Named turns come first, each shown by rows before and after it. Which turns, in which order, take the first row of each pair that follows to the second? Write the first one first, as in the answered first pair.
L (before -> after):
11.9 -22.9 -0.4 -10.6 -15.6 21.4 -6.2 -18.9 6.2 36.1 14.6  ->  20.6 -22.2 8.3 -32.6 -1.8 -21.6 -11.0 -10.9 -1.4 8.0 22.3
-2.7 3.1 -1.3 5.3 25.0 -26.9 33.0 31.5 6.0 -3.4 -10.9  ->  -8.0 1.2 -5.3 23.9 18.2 2.0 38.3 22.2 9.4 17.3 -19.2
16.8 23.2 2.5 28.3 7.2 58.7 -6.9 40.2 -4.9 26.3 20.5  ->  20.1 7.9 23.3 3.6 22.1 -6.9 -31.0 60.9 -13.2 -14.1 37.4
8.3 33.6 -15.3 -24.5 35.7 -36.7 9.5 29.9 6.2 -2.7 25.2  ->  -17.7 15.0 -14.4 22.0 5.7 33.1 13.4 24.0 22.5 51.6 4.6
X (before -> after):
19.8 9.1 5.3 -29.4 10.6 -30.8 -13.2 35.9 31.9 3.8 -19.3  ->  5.4 4.0 -0.5 -1.7 -8.0 18.0 -7.1 28.4 41.2 40.4 -32.0
25.4 43.8 -25.2 -3.4 8.1 32.6 17.7 -30.2 -8.8 7.3 2.0  ->  28.3 44.6 -12.0 -30.3 25.0 -27.1 -2.3 3.2 -2.5 -19.1 7.4
4.3 5.5 5.3 -20.0 4.5 -35.4 -8.2 -0.2 -4.9 -30.1 9.0  ->  -20.5 -7.0 20.6 4.1 -8.7 -16.1 -26.3 25.3 18.4 2.1 -6.4
-4.7 56.0 -10.3 -22.3 6.0 26.7 26.8 18.5 10.2 21.7 -25.2  ->  -0.4 63.9 -11.9 -33.8 11.8 12.6 30.0 13.9 2.6 6.5 -18.2
D (before -> after):
23.2 -23.7 11.1 -1.6 -4.6 -5.5 2.5 -26.3 -19.0 -17.7 16.2  ->  27.4 -2.0 5.3 -17.4 7.6 -22.3 3.5 -13.3 -11.5 -23.2 14.5
6.4 -20.2 28.6 18.0 -7.2 -6.2 -44.8 36.9 1.9 15.8 8.4  ->  8.7 -25.1 28.6 14.4 -5.2 -12.4 -43.4 30.7 -4.6 9.6 11.5
1.2 25.3 -18.7 2.1 -6.9 39.4 16.9 -17.4 -0.1 16.9 -9.9  ->  1.5 8.4 -14.9 8.9 -9.8 42.5 13.4 -27.9 -9.5 13.9 -3.3
Now pairs of rows:
(two turns a pair)
20.2 -16.7 -10.0 -8.4 -5.8 17.0 24.7 -27.2 -19.0 -0.1 2.8  ->  0.1 -41.5 8.4 5.7 -14.7 18.6 5.9 -9.9 -10.1 8.9 -0.9 => D then L
14.7 8.5 -5.1 -51.2 18.3 -74.2 26.9 6.7 1.4 -28.9 38.8  ->  -35.9 -34.7 30.8 4.2 -14.6 -35.6 -6.4 56.5 47.8 39.0 12.7 => X then D
23.8 34.2 -31.0 -13.7 6.1 31.9 40.8 -25.6 -22.9 -11.9 -0.7  ->  -14.6 5.9 -6.9 22.1 -19.1 60.4 16.5 11.8 12.0 37.1 -20.2 => X then L
-9.8 -24.5 16.6 0.1 -0.5 -11.0 -12.1 3.5 -1.5 -2.7 -7.4  ->  8.6 -2.0 2.8 -12.2 11.2 -16.6 1.3 -13.2 -12.2 -16.4 -2.6 => X then L
-5.1 -2.2 -26.1 -24.0 20.9 -10.1 22.1 16.4 -24.2 -18.5 -5.1  ->  -15.3 -24.1 -12.1 -19.1 15.8 -18.4 6.1 28.5 -20.4 -15.8 -1.0 => L then L
-24.0 13.4 20.2 10.7 4.1 -10.5 -29.8 54.7 36.7 28.3 -5.6  ->  24.0 42.5 -32.9 -5.0 12.3 25.4 28.4 -39.4 -21.9 -3.8 12.4 => X then X
2.7 7.2 -1.2 8.7 5.0 18.1 -6.1 2.2 5.1 18.2 0.6  ->  -2.9 -6.3 9.5 10.0 3.4 10.8 -13.8 11.5 4.4 16.9 3.7 => L then X
23.3 -17.5 11.5 -32.6 -4.5 -16.8 14.5 -72.0 -67.0 -31.1 36.6  ->  17.3 -29.7 12.7 -18.9 -14.2 0.8 17.1 -79.9 -69.5 -18.6 36.2 => L then D
20.6 -3.7 21.4 -4.3 -4.9 -45.1 22.9 -1.2 -21.4 -38.4 -0.5  ->  29.3 16.6 4.3 -4.1 -4.2 -22.2 40.4 -20.8 -24.7 -31.5 -4.8 => L then X
1.1 44.4 -4.4 5.4 -1.5 36.2 22.9 -11.0 34.8 30.2 -42.4  ->  -1.2 -30.5 11.9 23.3 -25.8 45.3 18.9 -49.2 -5.8 15.2 -14.8 => D then D
-7.4 -8.5 23.0 -3.9 5.8 -21.1 29.5 -15.5 -46.2 -35.9 -3.8  ->  -9.4 42.9 10.2 -11.8 21.5 -23.6 34.7 12.7 -15.1 -18.3 -24.4 => D then D
6.6 -18.2 28.8 46.3 -10.8 -17.2 -17.3 10.6 0.4 -7.7 9.7  ->  25.7 -7.9 6.3 43.1 -9.6 -1.6 3.6 -26.8 -21.0 -17.4 14.2 => X then X
5.3 -12.4 -7.2 -11.6 14.0 -3.5 -12.1 15.9 -31.5 -2.2 9.1  ->  10.8 0.7 -16.1 -14.7 20.0 1.6 -3.9 11.4 -33.5 -0.4 5.8 => L then X
21.6 49.4 -27.8 -22.8 31.3 29.8 55.1 -36.6 -5.8 -20.9 20.2  ->  -29.4 17.4 28.6 -6.2 21.3 -6.0 -7.8 68.9 59.7 15.0 -1.9 => X then X
-0.5 5.0 3.6 -26.1 -35.1 -26.6 6.0 21.3 -4.0 -15.2 2.7  ->  -5.9 13.4 1.0 -15.8 -41.9 -10.1 7.7 32.2 11.1 8.0 -11.5 => D then D
17.0 24.6 39.7 -33.6 22.2 -12.2 -43.0 45.5 48.3 -13.2 12.6  ->  25.5 30.4 31.7 -43.7 27.7 -19.6 -39.1 35.9 39.7 -22.4 16.8 => X then L
0.7 -25.7 25.6 12.4 24.2 -1.5 -35.4 40.2 10.1 31.1 -44.0  ->  17.6 19.7 4.6 -8.5 44.0 -7.8 -17.0 38.5 15.5 24.7 -51.4 => L then X
28.2 -27.9 -3.7 -2.0 18.2 -13.4 -3.0 -28.9 -34.2 -35.5 22.0  ->  -9.9 -52.9 21.2 32.6 -3.6 12.6 -29.6 17.0 7.3 15.9 -2.2 => X then X
-16.6 -2.5 -13.2 14.2 -5.9 28.9 19.3 -33.9 9.2 20.8 -10.6  ->  0.7 -10.6 -7.3 -12.5 7.5 -23.2 14.2 -42.1 -13.4 -23.8 11.0 => D then X
11.7 48.9 -20.7 -15.1 8.1 9.6 16.1 -2.2 12.8 3.9 -10.5  ->  -15.1 -18.3 22.2 -0.7 -5.6 -19.6 -26.8 36.3 19.7 1.0 0.3 => D then L
-7.1 38.9 -1.0 -15.2 8.3 -10.9 -6.3 50.2 37.8 19.5 -22.6  ->  18.5 55.7 -32.4 -15.5 8.9 25.2 30.6 -12.3 1.6 13.3 -14.4 => X then X
-22.1 -10.4 4.9 17.3 -1.8 20.6 -25.0 11.0 22.3 29.7 -14.9  ->  16.0 14.8 -19.5 -19.0 19.7 -9.9 -0.9 -31.8 -17.7 -24.3 8.4 => X then X
6.1 -44.5 28.8 -1.0 19.5 -39.1 -14.7 -4.8 -23.6 -28.1 7.8  ->  6.3 20.6 15.2 -17.8 40.8 -45.7 -9.8 32.7 15.5 -12.2 -14.4 => D then D
-13.6 -36.1 25.5 13.1 -29.6 -32.3 -59.4 59.0 -8.4 -7.2 -18.4  ->  -21.4 -22.8 9.3 43.9 -45.1 34.1 -40.0 42.2 -0.1 37.4 -33.6 => L then L
-15.0 33.2 4.6 -8.4 -3.8 8.0 -30.8 41.1 17.9 22.8 -18.2  ->  2.3 18.5 -16.9 3.6 -18.6 52.4 -1.0 -21.4 -22.2 19.6 -4.0 => D then X
10.3 -4.2 -5.7 -9.4 -26.8 25.3 25.7 -40.2 4.9 13.0 -31.2  ->  22.8 8.1 -11.1 -31.3 -14.1 -1.8 24.3 -40.8 -2.2 -9.1 -22.0 => L then L
8.3 3.7 0.3 -24.4 14.9 -20.2 1.9 -15.9 -11.7 -26.3 11.6  ->  -1.9 32.5 -6.7 -16.3 15.6 1.3 2.6 6.0 22.8 5.3 -11.9 => D then D
25.8 -17.4 -12.3 -0.6 -5.7 -19.6 -7.8 24.7 0.7 -28.6 -10.2  ->  13.5 -10.5 -12.3 13.7 -13.9 7.4 -3.8 34.8 16.8 0.2 -26.3 => D then X
6.2 -11.4 -14.4 23.2 -17.6 31.4 10.8 -16.0 -3.3 18.7 0.5  ->  -7.2 -40.8 15.4 17.7 -14.8 -10.4 -17.5 16.1 1.2 8.0 5.8 => L then X
-24.0 -35.1 26.5 -1.4 -5.4 -25.6 -31.7 20.0 1.5 -9.2 2.9  ->  7.9 4.7 -2.2 -29.8 15.7 -35.3 -2.3 -11.3 -20.4 -37.8 14.4 => X then L
5.4 -11.3 -14.5 20.6 -1.7 -42.0 5.4 11.1 3.2 -45.1 29.2  ->  -2.4 26.9 -20.6 22.6 5.8 -27.2 9.1 36.9 36.1 -20.0 6.1 => D then D
16.6 11.7 -15.2 -19.1 8.3 -10.8 20.5 -36.2 -20.8 -29.9 8.8  ->  -3.3 25.2 4.2 -26.6 15.7 -36.1 -4.8 25.4 22.3 -15.7 -8.7 => D then X
13.8 -6.4 -2.6 0.8 12.1 10.8 -8.7 -25.9 -22.2 6.4 3.5  ->  11.0 1.2 -6.3 5.0 9.9 20.6 -6.3 -23.7 -14.1 16.9 -8.0 => X then L
-14.8 -33.8 6.3 38.2 -35.4 -6.4 11.7 27.2 -45.5 -1.5 -10.5  ->  3.4 -9.7 1.1 4.5 -10.6 -47.8 13.1 32.7 -46.2 -33.5 -1.2 => D then D
26.0 -15.6 -17.2 14.5 -24.2 -1.6 11.3 -15.9 -39.4 -7.4 18.6  ->  33.1 26.7 -27.6 -12.1 0.4 -21.7 15.6 2.0 -19.5 -10.3 9.8 => D then D
-4.7 59.0 -22.7 6.7 0.4 22.4 -0.8 10.9 32.0 46.0 -37.7  ->  24.2 39.7 -41.0 -6.2 1.7 21.1 22.4 -60.9 -26.4 2.6 -6.5 => D then X
-7.6 -25.2 -12.1 10.9 -14.4 14.8 -4.4 -19.5 -8.5 28.0 4.1  ->  4.5 -1.2 -27.3 0.7 -5.3 16.7 9.4 -30.8 -13.1 20.7 4.9 => L then L
-13.0 16.6 -0.2 0.0 16.7 -34.9 -21.2 30.3 24.2 23.0 0.6  ->  -17.5 14.6 -0.3 11.2 11.2 -20.6 -19.2 30.5 28.2 36.9 -3.6 => L then L
1.8 -16.7 4.0 7.0 -2.8 -13.4 -4.4 -22.1 -2.8 4.5 8.1  ->  -2.8 -15.9 2.6 11.7 -3.5 -5.8 -2.5 -21.8 -0.7 9.7 6.0 => L then L
-31.4 -0.8 -33.7 25.2 -12.4 40.8 8.6 -18.5 13.6 -13.4 -13.3  ->  -30.1 -11.0 -12.2 -7.2 7.3 -30.1 -20.6 15.9 17.1 -49.2 -2.2 => L then D
-9.0 -18.1 12.3 26.4 -12.0 6.0 -13.0 9.4 -9.2 23.9 3.4  ->  5.9 -18.2 9.6 9.2 -1.0 -19.1 -8.6 -7.5 -29.7 -4.6 17.9 => X then L
32.5 -9.4 22.3 -26.0 15.7 -18.0 -27.5 45.4 42.3 1.5 -33.9  ->  19.4 -40.8 28.1 -0.4 -4.0 12.8 -30.2 32.9 38.5 25.6 -34.5 => D then D
9.2 9.7 -19.6 23.7 27.4 68.2 12.2 -35.3 -7.7 48.6 4.0  ->  -13.2 -52.8 15.7 35.7 10.7 51.0 -22.5 -14.2 -6.3 47.1 11.1 => X then L
0.0 25.4 -13.7 6.0 6.3 6.1 14.8 -6.1 -6.4 8.9 -6.3  ->  -8.1 22.0 -0.3 2.4 10.5 -15.7 -0.8 19.6 7.5 5.9 -6.8 => X then X
-24.0 0.2 8.4 -9.0 1.9 -23.5 -16.0 53.0 39.0 -4.6 2.1  ->  2.6 19.8 -35.5 1.7 -6.1 40.3 35.2 -29.3 -4.4 -4.4 7.8 => X then X
12.6 -41.0 7.8 9.5 -32.9 -1.2 -0.7 -40.6 -43.6 -39.3 30.7  ->  15.1 -22.6 17.2 -14.4 -10.5 -46.4 -13.1 -11.8 -31.6 -57.8 33.8 => L then X
-3.9 60.1 -19.9 -7.3 12.2 6.2 3.9 10.1 35.3 22.6 -30.7  ->  13.5 46.4 -33.6 -4.8 10.2 24.5 26.0 -44.4 -4.6 3.4 -15.3 => D then X
-18.1 4.3 -30.5 6.1 -2.3 57.6 12.9 -60.2 -36.1 39.2 22.6  ->  4.1 59.9 -35.7 -51.5 45.7 -25.1 5.5 -20.2 -21.4 -6.0 22.0 => X then D
